rotation ticks, each row followed by its count of ticks:
The counts run from 0 to 874.
[-19  -7  -2 -11  -4  10  18  -4   0   5  -2  -5   6  17  -5   1  15 -16
  -7  16   1  -4 -11  16  39  -3  -2  -1  -8  -6  -1  33  12  13  19 -13
  -1  -7  32  29   4  -2 -22 -11  -9  27  -7  -4 -13   7 -37   2   6  16
   0]
100
[-15   1   0 -22   7   7   4  14  21  29   5  -9   4  20  -6  -4  18   4
   6  28  -2  -1  -9   9  31  17  10  18   3  -3   8  12 -11  -5   3  -4
   0   3   2   6   7 -15  -7  16 -12  20 -37  -3 -32  -1 -25  -1 -11  14
  15]
626
[-18 -19  -4 -10  -1   9   3   1   2  15  -1 -12   4  16  -3   6   9   5
  -3  15   9  -4 -12  10  30  -2  11  -3  -6   0   9  27   5  19  24   1
 -12   2  27  20  14 -11 -21  22  -2  34 -11   2 -29   6 -28  -1  -1  18
  15]
299
[ -8  -7   8   4 -10   9  12  -8  10  18  -4  -5  16  11   5   0  23  -7
  -6  10   7 -16  -4  10  25   9  14  -5 -18   4  12  14  21   3   0 -20
 -15 -11  30  21  -6   3 -36  11 -11   9 -11  -8 -24 -15 -31   9   7  13
  13]
176
[-16   6   5 -32  -3   3   4  -5  28  23   2  -2   5  15  -2  -4  27  -7
   7  27 -11  -7  -2  -3  30   9   2  18   5   7  -8  13  -3 -11  -9 -21
   9  -7   3  15   1  -1  -9  -4  -2   3 -29 -12 -23   6 -46  -2   1  19
   4]
4
[-15   3   1 -15   0  -6  21  -3   9  14  -5   7   4  21   0   3  18 -13
   6  37  -4 -17 -11   7  32   6   3   8  -5  -5 -15  24 -10   4  19 -21
   6 -14  16   2   2 -11  -1  -4  -6  18 -11   8 -29  18 -35  -6   6   8
  -3]
431
[-22   7   3 -17  -2   8  11  -3  26  24  -5 -10  22  17  -7   2   8  -7
  10  18 -10  -8 -16 -10  32  25  22  11   1   1  -1   1  -9   9  -2 -16
   5 -10   4  -3   4 -22  10  21 -19  11 -16  -2 -36   7 -25  -3   0   8
  17]
669
[-17   8   9 -16  -3   3  22  15  -4  10  -4   5  22  21 -10   0  24  -3
   7  27  -8 -11   1   1  33   6   4  -3 -12   4   2  26  -8  19 -11 -13
   0 -18  26  13   2 -19 -14  -7 -27   6 -13 -11 -16  -3 -30 -15   0   3
  18]
638
[-21   7   8 -28   1   9  11  -6  11  18 -11  -5   5  25 -11 -10  16 -21
   7  21  -1  -5 -10   3  33  17   1  10   3   3 -12  21 -17   2 -11 -13
   2 -14  15   3  -4 -12  -2  -9 -25  12 -32  -2 -18   7 -25  -5 -13   4
  12]
744
[-20  -4  10 -13 -13  -7  10  -1  17  14 -13  -2  11  16   2  14  21  -8
   9  30 -11 -12  -2  -8  37   4   4   1  -5  12  -8  21   1   9   5 -18
   3 -16  18  14   6 -11  -4   1  -1   9 -17   4 -24  14 -44 -21  12   9
  -1]
8
[-16 -15   5  -7  -3   9   6 -20  18  16   3 -14   4  17  -2  -7   7 -19
   1   2  17   4 -17   3  33  -5   3  -1   2   3  -3  17  25   5  12 -17
   9 -11  29  20  -7  -8 -16   9 -13  15 -11 -17 -25   5 -40  13  -3  17
  10]
611
[-22   6  10 -21  -8  14  25  -2  11  25   0   5  24  15  13  -1  13  -5
  -8   1 -17 -14 -13   3  23  18  11   6 -13   5   6   3 -11   3  -4 -22
  -7 -10   6  22   4  10 -25 -12 -10  23 -10   7 -21   8 -35   8   2  19
  13]
790
[-16  -1  12 -11  -8  18  18   2  16  16  -3 -12  11  16 -12  -5  17 -19
  -4  11   1  11  -7   9  39  13   0   8   0   3   5  25  13   6   0 -15
   5  -5  22  26 -11  -3 -17  -5 -23  16 -19 -13   0  -8 -38   1   1  14
   5]
95
[-26 -17  -3 -21   6   2  -3  -1   4  15  12 -16   6  13  -4   8   9   4
   0   3   5   5 -13   1  37 -12  10   1   0   0   2  20  14  11   9  -4
  -7  -6  23  16  12 -23 -13  18  -9  19 -12 -14 -31   5 -34   3  -7  11
  22]
297
[-15  -4  13  -4  -4  10  28 -16   5  26   4   6  21  10  -5  -1  11  -6
  -4  -2   8   1 -14   2  20   4  13  -1  -5  -4  -3  28   8  21   1 -16
 -10  -2  22   7  -4  -7 -26  10 -26   6   1 -20 -21  -2 -34   5  -5  11
  33]
686
[-24  -1  -8 -30  -9  16   4 -33  13  12   0 -14  11  20 -10   1   5 -18
   1   0  11 -13 -20 -10  30  -1   2  13   9  -4 -10  20   8  10   7 -11
 -11   2  23  22  11 -17 -14   5 -16  10 -11  -8 -20   3 -23  19   2  14
  16]
379
[-14  -9   2  -9  -3   5  16  -6  -7  19   1   0  16   7  -6  15  16   5
  -4  11 -11 -15  -5  11  27  10  24   8 -12 -15   1  32  11  12  12  -9
 -27   7  22   6  13  -7 -28  14 -16  13  -8  -3 -29  -7 -30  -6   3   9
  19]
258
[-14   8  -6 -31   6  12  10  -6  16  16   2  -3   1  19  -9  -9  23 -19
   4  27  -7  -6 -13  15  34  15   6  22   3 -14  -9  18  -3 -15   3 -19
   5  -2  13   8  -2  -4  -3 -11 -15  15 -26  -6 -25   2 -32   9  -4  12
   3]
427
[-25   2   8 -16 -22   6  24 -11  13  15 -10  -2  25  19   2  17  10 -11
  -4   6  -8 -20 -12 -13  32   7   3   7  -6  10  -2  18  -7  22   7 -17
 -15  -3  15  27   8  -8 -19  -5  -7  12  -3   8  -9   7 -36  -8  15  16
   7]
50
[-15 -14   7  -2  -3   6   3  -1  26  27   5 -16   9   9  -4   5  13  -1
  -1   8   6   9 -12   5  35   2  15   7   2   0  10  20  24   3  15 -13
   0   1  19  20  -3  -7 -18  23  -9  19 -15 -12 -21  -8 -42   3   1  19
  12]
294
[-15   2   2 -27  -8  23  11  -4  12  18 -12  -5   6  24  -7 -19  19  -8
  -1  28  -1  -9  -6  16  25  22  -2   8   1   7   0  20 -17   6  -1  -4
  -6   2  12  19   1   9 -16  -2 -10  27 -32   5 -18  11 -21   1  -6  16
  11]
741
[-25 -16   2 -14   3  -3   4   5   6  17   9  -9  11  12  10  17  13  -5
  -5   0  -8  -5  -8  -5  38  -9  13  -4 -12   3   4  12  19   1   7 -19
  -3 -21  25  23   9 -19 -17   6  -8  12 -10  -4 -30   1 -45  -5   6  13
   9]
290
[-14  -7   5 -23   0  18   6 -12  11  21  -4  -8   2  20 -11 -19  12  -3
   1  20  14   5 -10  12  24  10   0   0   5   8  -5  29  -6  13  -3   1
  -6   5  22  11   1  -1 -19  14 -17  20 -28 -14 -24  10 -25   4 -18  14
  30]
735
[-25 -15   8 -19   3   4  -2 -11  10  28  -6 -16  -5  23   6   2   2 -19
  -1   7  14   1 -16   1  36   5   4   2   2   7 -14  17   1   1   5 -10
 -11 -11  21   3   2 -10 -11  14 -17  20 -35   6 -31  12 -30  -1 -18   7
  14]
189
[-16  -6  16  -6  -2  -2  17   6  12  25  -2   7  11  26  13  -7  18  -6
   2  18  13 -13  -7   0  24   2   2 -15 -16  18   3   9  -7  11  -3 -21
   4 -29  23  13  -2  -5 -22   2  -8  15 -11   2 -30  12 -38  -1  -4   9
  16]
829
[-21   3   8 -18  -8   7  16 -16  22  23   1   0  19  28   9  -6  11 -20
   3   4   9 -17 -15 -16  28   1  -1   1  -5  13  -2   0  -6   9  -5 -25
   6 -25  14  20  -3 -13 -14  -5 -11   5  -7  -1 -24   8 -33  14   4  13
  14]
280
[-19  -7 -12 -15   8   1   7 -13  -3  12   6  -5   9  16   3   9  14  -7
  -1   9   4 -24 -15   4  31  -3  17   2 -13 -12   0  10  13   1  17 -18
 -14 -13  31   9  13 -21 -19  11 -10  15  -6  -4 -43  -4 -23  15   4   6
  14]
66
[-17  -5  12 -12  -6  17  21 -22  13  15  -7  -4  21   5  -9  -8   5 -17
  -5  -1  -3  10 -15   9  27  11  12  -4  -1  -1  -9  21  18  16  -2 -19
   0  -7  27  10 -15   3 -14   5 -26  12  -5 -19 -24  10 -35   3  -3  11
  23]
138
[-14  -3   1 -26   7  12   2 -18  12  23   8  -2   3  20   5 -20  17 -10
   2  10  17 -11 -14   6  19   3   6  -2  -4   3  -1   5  -1  -6  -7 -15
  -3 -16  20   9   0  -4 -20   9 -14  11 -23 -14 -41   5 -26  24 -14  11
  28]
503
[-15   2  12  -3 -19  13  16  -2  16  19 -11  -7  23  23   4   3  22  -9
   0  17   6 -23   0  -7  26  16   4   2 -14  15  12  12   1  11  -3 -18
 -10 -12  23  31  -3  -3 -31   1  -8   5 -16   3  -9 -12 -28   3  13  14
   6]
599
[-16  -2   7 -13  -5   5   9  -3  22  13  -2  -3  25   5 -15   4  22   7
  11  23 -11  -6   1 -11  27   9  18   2   0   6   1  16  10  14 -10 -15
   0  -8  20   9   2 -19  -7  23 -19  -7 -12 -25 -30   0 -34 -14   4   8
  24]
445
[-16  -9   4 -23   6   6   6 -16  12  24   5  -1   2  24   8 -16  12 -11
   2  11  22 -13 -15   1  22   0   0  -7  -7  10  -5   9  -6   2  -2 -16
  -2 -18  23   8  -1  -4 -22   9 -12  15 -16  -7 -40  13 -26  18 -14  10
  25]
504
[-12  -2   1 -15   5  -6   8  -8  15  18  -1   1   2  18  -9  -2  22  -4
  15  40   9 -14  -8   2  27   5   8  10   4  -4 -15  26  -8   6  10 -12
   2  -6  16  -6   4 -20   0  17  -9   9 -22  -7 -40  13 -28  -6  -5   6
  14]
114
[-18 -11  -8 -24  -1   7   0 -19   4   9  -1  -7  16   6 -12   7  14   4
   6  18  -7 -14  -7   1  24   0  22  -2  -2  -6  -7  19  10  13   1  -8
 -15  -5  28   3  14 -17  -9  24 -15   5 -10 -15 -46  11 -24  -3  -1   6
  28]
770
[-21   7   3 -26  -7   2  23  -6  19   9   1   9  20  18  -5  -3  19 -13
   8  19 -13  -8 -12  -5  31  -1   0   7  -1   2 -11  17  -5  12   2 -21
  17 -15  13  16   2 -11  -1 -14  -8  10   0 -11 -19  18 -44  -4   8  13
   8]
753
